Small tables with named rows and columns. After each table, cells are looked up by row and column.

muzegu =
,sozun,zaf,kezu,siz,lotoge
fil,66,42,36,68,31
gor,23,41,70,59,28
val,17,46,75,83,63
rofa,45,73,29,36,75

rofa, siz: 36
val, lotoge: 63
fil, zaf: 42
rofa, kezu: 29
fil, siz: 68
fil, sozun: 66
rofa, sozun: 45
gor, lotoge: 28

rus:
|  | vudil | tovevu | sibofi | zanar | sed | nepurik | bap | lufosiv | kabusi | dob |
|---|---|---|---|---|---|---|---|---|---|---|
| dos | 31.619 | 84.537 | 38.609 | 45.022 | 14.399 | 36.000 | 58.961 | 81.891 | 27.788 | 51.743 |
| tatalon | 56.950 | 20.262 | 19.404 | 57.628 | 62.644 | 55.938 | 45.216 | 19.785 | 22.269 | 52.817 |
| tiz | 32.882 | 82.297 | 60.092 | 40.199 | 26.615 | 33.448 | 53.003 | 78.886 | 51.411 | 44.214 |
| logulel | 24.988 | 86.160 | 48.647 | 33.865 | 5.676 | 28.245 | 56.545 | 81.202 | 34.864 | 43.452 |
| zikam | 48.945 | 71.320 | 29.774 | 60.298 | 34.849 | 49.526 | 65.012 | 65.035 | 20.678 | 60.182 |
| kor | 26.221 | 29.151 | 70.755 | 8.337 | 31.102 | 25.750 | 20.941 | 29.219 | 70.037 | 11.719 |
| fam | 24.671 | 76.506 | 57.435 | 31.037 | 10.789 | 25.776 | 41.241 | 68.952 | 51.949 | 33.094 |
| nin | 58.269 | 52.320 | 18.195 | 73.704 | 50.986 | 56.371 | 58.414 | 51.640 | 15.156 | 72.469 |
| vaz | 60.647 | 19.212 | 25.259 | 62.083 | 68.859 | 60.255 | 49.642 | 21.650 | 32.338 | 56.332 |

What is the sed of dos in rus?
14.399
What is the sibofi of dos in rus?
38.609
What is the lufosiv of vaz in rus?
21.650
What is the nepurik of fam in rus?
25.776
What is the sibofi of vaz in rus?
25.259
What is the vudil of nin in rus?
58.269
What is the bap of fam in rus?
41.241
What is the sed of tiz in rus?
26.615
What is the vudil of dos in rus?
31.619
What is the nepurik of kor in rus?
25.750
What is the kabusi of tatalon in rus?
22.269
What is the dob of dos in rus?
51.743
What is the bap of dos in rus?
58.961
What is the lufosiv of zikam in rus?
65.035
What is the zanar of fam in rus?
31.037
What is the sed of vaz in rus?
68.859
What is the nepurik of zikam in rus?
49.526
Which row has the largest bap? zikam

nukim
          puz  mitesad   vopo   zile
vufus   0.504    0.337  0.436  0.199
fona    0.064    0.349  0.635  0.539
sube    0.351    0.573  0.055  0.795
meteli  0.411    0.223  0.661  0.036

What is the zile of vufus in nukim? 0.199
What is the puz of sube in nukim? 0.351
What is the mitesad of vufus in nukim? 0.337
What is the zile of fona in nukim? 0.539
What is the puz of vufus in nukim? 0.504
What is the mitesad of meteli in nukim? 0.223
What is the zile of meteli in nukim? 0.036
What is the vopo of fona in nukim? 0.635
What is the mitesad of fona in nukim? 0.349
What is the vopo of meteli in nukim? 0.661
What is the zile of sube in nukim? 0.795
What is the vopo of sube in nukim? 0.055
What is the puz of fona in nukim? 0.064
What is the mitesad of sube in nukim? 0.573
What is the puz of meteli in nukim? 0.411
What is the vopo of vufus in nukim? 0.436

ziso:
        kogo  gesim  bizivef  gam  zupo  fidamo  rofufam  zolika  galisav  bigogur
medune   185    108      185  188   178     132      182     164      165      131
dekug    136    173       91  134   144      86       89     156      171       88
bizu     158     96      183  161   150     158      183     136      127      156
zives    173     92      196  177   164     154      194     147      140      152
sof      183    138      153  185   183     103      150     177      187      102
muki      81     94      143   80    75     193      148      71       49      193
zos      151     90      186  155   142     166      186     127      116      164
lunibi   176    164      122  176   181      79      118     184      203       79
fif      126    176       83  124   135      89       82     149      163       90

What is the zupo of lunibi in ziso?
181
What is the zolika of bizu in ziso?
136
What is the zupo of sof in ziso?
183
What is the zolika of sof in ziso?
177
What is the fidamo of medune in ziso?
132
What is the zolika of muki in ziso?
71
What is the zolika of medune in ziso?
164
What is the gam of dekug in ziso?
134
What is the bigogur of muki in ziso?
193
What is the fidamo of dekug in ziso?
86
What is the bigogur of dekug in ziso?
88
Which row has the largest kogo? medune

Table zes
|  | nazoge | vulopo | seba | pav |
|---|---|---|---|---|
| vuv | 98.64 | -21.68 | -1.35 | -48.11 |
| didegig | 31.44 | 8.70 | 40.90 | -68.26 |
| sud | 26.43 | -4.84 | -20.13 | -10.30 |
| piliva | -9.22 | -4.62 | 11.36 | 41.47 |
| vivone | -65.70 | -16.10 | -52.86 | -64.78 |

pav of piliva: 41.47
vulopo of didegig: 8.70
pav of vuv: -48.11
seba of vivone: -52.86
seba of vuv: -1.35
pav of didegig: -68.26
pav of sud: -10.30
nazoge of sud: 26.43
pav of vivone: -64.78
seba of didegig: 40.90

pifiruv:
|  | nobi | lasu | zivu | volebe |
|---|---|---|---|---|
| kenamuf | -6.23 | 5.05 | 3.16 | 2.04 |
| radezef | -1.63 | 0.17 | -4.58 | 2.42 |
| pir | -1.59 | 2.39 | 3.46 | -3.99 |
| kosudi | -6.09 | 4.72 | 5.75 | 2.77 |
| makavet | -6.02 | 4.41 | -0.64 | -1.41 |

pir, lasu: 2.39
radezef, volebe: 2.42
radezef, lasu: 0.17
kosudi, lasu: 4.72
kosudi, nobi: -6.09
kenamuf, volebe: 2.04
radezef, zivu: -4.58
radezef, nobi: -1.63
kosudi, zivu: 5.75
makavet, nobi: -6.02
pir, zivu: 3.46
Which row has the largest volebe? kosudi

biretop =
,til,kerof,bug,zuvido
kiveze,-19053,31004,21033,30183
lun,-11786,-48234,-40945,-48223
lofa,-10492,-53435,-44847,-53429
dukomur,-11084,-51073,-43076,-51064
kages,63355,-7287,4490,39736
gamunas,-65595,-12619,-21534,-46232
rosi,-10498,-53393,-44814,-53382
mikuz,-12495,-42329,-36317,-43225
gabi,60173,-7725,3593,37503

What is the bug of lofa in biretop? -44847
What is the zuvido of rosi in biretop? -53382
What is the bug of kiveze in biretop? 21033
What is the til of mikuz in biretop? -12495
What is the zuvido of gamunas in biretop? -46232
What is the bug of gamunas in biretop? -21534
What is the kerof of lofa in biretop? -53435
What is the kerof of mikuz in biretop? -42329
What is the til of gamunas in biretop? -65595
What is the til of gabi in biretop? 60173
What is the zuvido of lun in biretop? -48223

